In the data rows, the value 128 means zero.
Some points, one per row:
[176 138 133 144 119 150 130 125 168 140 101 157 148 121 124 100 139 131
 100 123 100 130 132 152 138 168  90 123 135 125 142 114]
[131  84 126 110 146 122 141 115  99  68 129 138 122  86 123 158 129 158
 160  89  93 143 141  85 138  91 177 136 196  92 154 105]
[120 154 150 126 103 157 148  46 138 101 102 149 139 127 118 124 106 164
 162 100 116 149 106 164 136 150 103 112 137 108 114 145]
[ 94 117  52 103 133 109 123 140 126  82 118 116 158 145 143 132 121 145
 147 116 110 134 158 108 129 105 115 173 137 127  42 127]
[124  93 154  88 193  83 145 124  60  83 124 141  87 168 107 131 139 130
 184  88 110 144 197  84  49 104 138 166 178 132 158 105]
[166 153 162 139 112 128 114 121 166 103 102 141 166 158 110  91 111 174
 142  97 118 158 151 172 105 178 135 137 164 115 145 152]
[184  96 140 136 193 116 143 114  81  84 152 113  97 120 142 129 190 118
 122  96 108 168 146 116 116 106  89 145 179 115 140 115]
[140 119 154 127 158 117 178 116  95  87 116 124 144 145 130 151 147 140
 140 110  99 133 155 148 105 115 111 163 149 126 151 116]
[114 135 103 176  94 154 133 177 163 182 176 125 128 162 191 158 121 104
  62 214 174  86  90 161 108  97 167  97  88 142 111 143]
[151  84 138 123 157 100 141 150 110 119 135  92  95 135 102 132 141 127
 146  88 130 112 141 105 135 109 148 144 170 126 178 107]
[ 79 191 102 167  81 162 133 142 187 140 105 177 181 109  91 125 158 117
  87 143 137 129  87 136 174 130 119  98  40 137 133 139]
[166 122  94  95 156  75  88  92 128 147 157  93 105 191 144 113 136 151
 127 146 114 192 216 153 122 142  74 166 141 130 117 139]
[160 154 136  94 154 125  89 122 135 156 128  94 181 123 137 103 255 115
 109 153 132 142 104 145  78 159 101 138 100 141 107 159]
[ 76 161  97 184  80 197 138 214 181 208 180  95 120 135 134 155 107  85
  86 226 226  66  75 137 160 151 129 146  58 117  84 185]
[108 165 119 157 123 152 134 114 145 164 113 128 144 140  97 122 123 118
 106 159 136 132  94 145 121 138  99  90  79 133 122 120]
[ 59 136  93 176 116 176 132 196 138 161 140 180 134 129 130 173 102  21
 110 161 156  90  76 196 167 140 170  75  84 112 107 118]
[151 156 167 128 135  91 105 142 131 157 137 101 112 171 126 107 154 119
 120 187 139  92 146 141 120 145 108 154 123 133  87 213]
[129 169 131 170  60 128 118 138 186 150 115 159 174 130 109  82 105 129
 109 163 158 134  88 220 158 183  85 113  83 126  96 154]
Then 10 other points, each followed by its number:
[ 63 157  77 177  49 159 115 182 142 189 133 122 141 153 155 166 140  51
  64 189 136  98  76 134 164 133 160  93  32 140 102 152] 0
[ 96 100 179 125 139 128 150 101  68  90  16 165 134  95  92 198 114 106
 168  81 128 138 141  94 135  85 190 137 158 107 156  69] 1
[124 168 126 162  68 168 143 150 155 173  95 175 222  98 125 131 129  92
 105 148 149 170  79 134 214  81 115  79  33 112 143 159] 2
[106 162  94 135 101 136 138 165 156 184 137 117 104 132 152 110 108 128
 117 157 150 128  87 152 156 177  91 126  94 121 114 139] 3
[ 74 167  94 182  86 145 114 186 136 194 179 133 124 157 115 177  74  55
  70 204 165  57  71  71 135 138 149  91  84 139  67 129] 4
[211 118 179  70 239 100 121  49 163 113 113 114 152 136 123   0 127 193
 128 120  81 138 122 165  95 127  89 166 153 153 143 129] 5
[187  92 124  66 196 133 169  74  90  87  81 149 119 106 148  65 150 181
 187  87 107 170 158 111 123 113 123 152 166 118 115 112] 6
[157 119 118   0 177 100  84  37  97 128 149 132  99 159 123 110 141 164
 138 119  88 121 157 169 100 136 108 165 189 116 185 105] 7
[125 111 116 156 115 140 145 139 119 139 143 121 132 141 128 142 145 120
 152 112 115 127 108 122 153  92 121  78 101 141 124 120] 8
[117 136 121 157 109 119 155 156  82 157 122 120 102 115 130 140 124  79
  97 160 132  99 139  86 138 194 177  52 103 206 116 128] 9
Which of these numbered points is nearest to each point below, looking only along the 3 directions in which the first points spread most? Its number follows each.
[120 124 111 161  94 156 126 206 189 187 171 124 186 144 131 167 132 100
  96 188 150  97  77 110 146 164 149  64  67 103  65 119] > 0
[173 106 127 111 171  88 101  87 122 101 150  98  96 160 169  88 107 167
 138 122 145 126 255 133  80 154  95 177 172 141 119 126] > 7
[116 175 121 153  69 187 117 156 144 147 105 153 200  38  98  21 123  95
  86 155 171  94  81 187 165 158 133  58  30 100  93 134] > 2
[151 158 111 142  89 143 122 150 160 139 131 153 151 115 143 114 125 123
 117 180 156 110  47 143 138 132 124 135  90 135 114 144] > 3
[ 71 133 125 135 114 155 123 148 129 152 154 122 137 123 108 149 133 113
 109 181 148 118  91  93 150 107 110 116 100 128 108 126] > 9
[211 175  83  62 165  83  98  92 181  98 135  95 136 107 133  38  73 230
 155 161  91 182 166 165  46 185  53 202 140 152 148 189] > 5
[ 97 130  87 152 129 147 103 159 124 254 148 101  99 152 121 133 137  69
  62 192 170  69  95  95 112 162 161 121  19 116  75 159] > 4
[ 85 115  99 138 108 134 118 182 131 165 187 102 120 174 147 143 113  92
  87 185 110  97  96 134 179 123 171 114 110 159  90 122] > 9
[102  96 166  92 171 114 154  77 102  77 111 141 117  84 111 103 120 174
 165  73  92 149 171 148 122 127 112 146 185 120 160 115] > 6
[ 78 120 107 184  64 135  59 159 140 170 152 118 119 177 123 147 119  85
  68 188 166 107  98  99 148 133 124  72  91 153  73 124] > 0
[140 163  85 150  86 130 120 156 154 166 128 125 149 133 133 160 130 100
 101 173 130 119 118 139 157 152 146 116  87 130 106 153] > 3
[170  96 138 123 182 110 147 114  94 104  99 154 134 147 107  84 157 174
 171  50 101 173 138 120 113 141 148 148 167 124 172 136] > 6
[119 139 133 141  92 145  98 177 128 149 142 112 147  99 123 179 126  80
 112 149 122  92 101 144 162 133 134  96 102 143 112 127] > 9
[ 86 105 166 137 147 133 163 143  75  66 114 130 135  79 100 131 122  80
 154  44 114 145 130  72 146  88 165 105 174 122 191 118] > 1
[ 84 115 181 137 115 153 200 167  64  66  87 194 165  73  56 171 147 147
 172  64  57 158 105 111 139  53 198   2 163 103 161 116] > 1
[141 118 115 137  90 131 159 131 141 124 132 130 108  73 121  73  93 140
 139 104 128 182 120 148 142 116 143 116 156  98 144 122] > 8
[164 124 138  75 140 104 117  67 132  86 107 145 152 141 117 110 120 161
 145  56 147 156 147 130 123 128 107 156 155 147 151  96] > 6
[ 83 124  81 174 114 154 107 183 166 197 173  88 121 167 119 134 119  96
  68 193 137  90 106 119 136 112 109  84 112  94  81 130] > 4
[200 123 127  66 125  96 115  52 143  96 116 128 100 116 214  73 111 178
 162 125  77 142 146 185  95 149  79 155 126 144 145 164] > 5
[173 123 110 133 169  95  62  63 184 154 137  99 103 184 129  90 125 183
 132 158 133 131 182 207  95 152  71 169 110 141 137 149] > 5
[105 116 139 146 127 138 140 121  94 123  99 133 144 112 120 169 119 113
 140 141 151 131  83 116 158 113  94 119 136 135 129 152] > 8
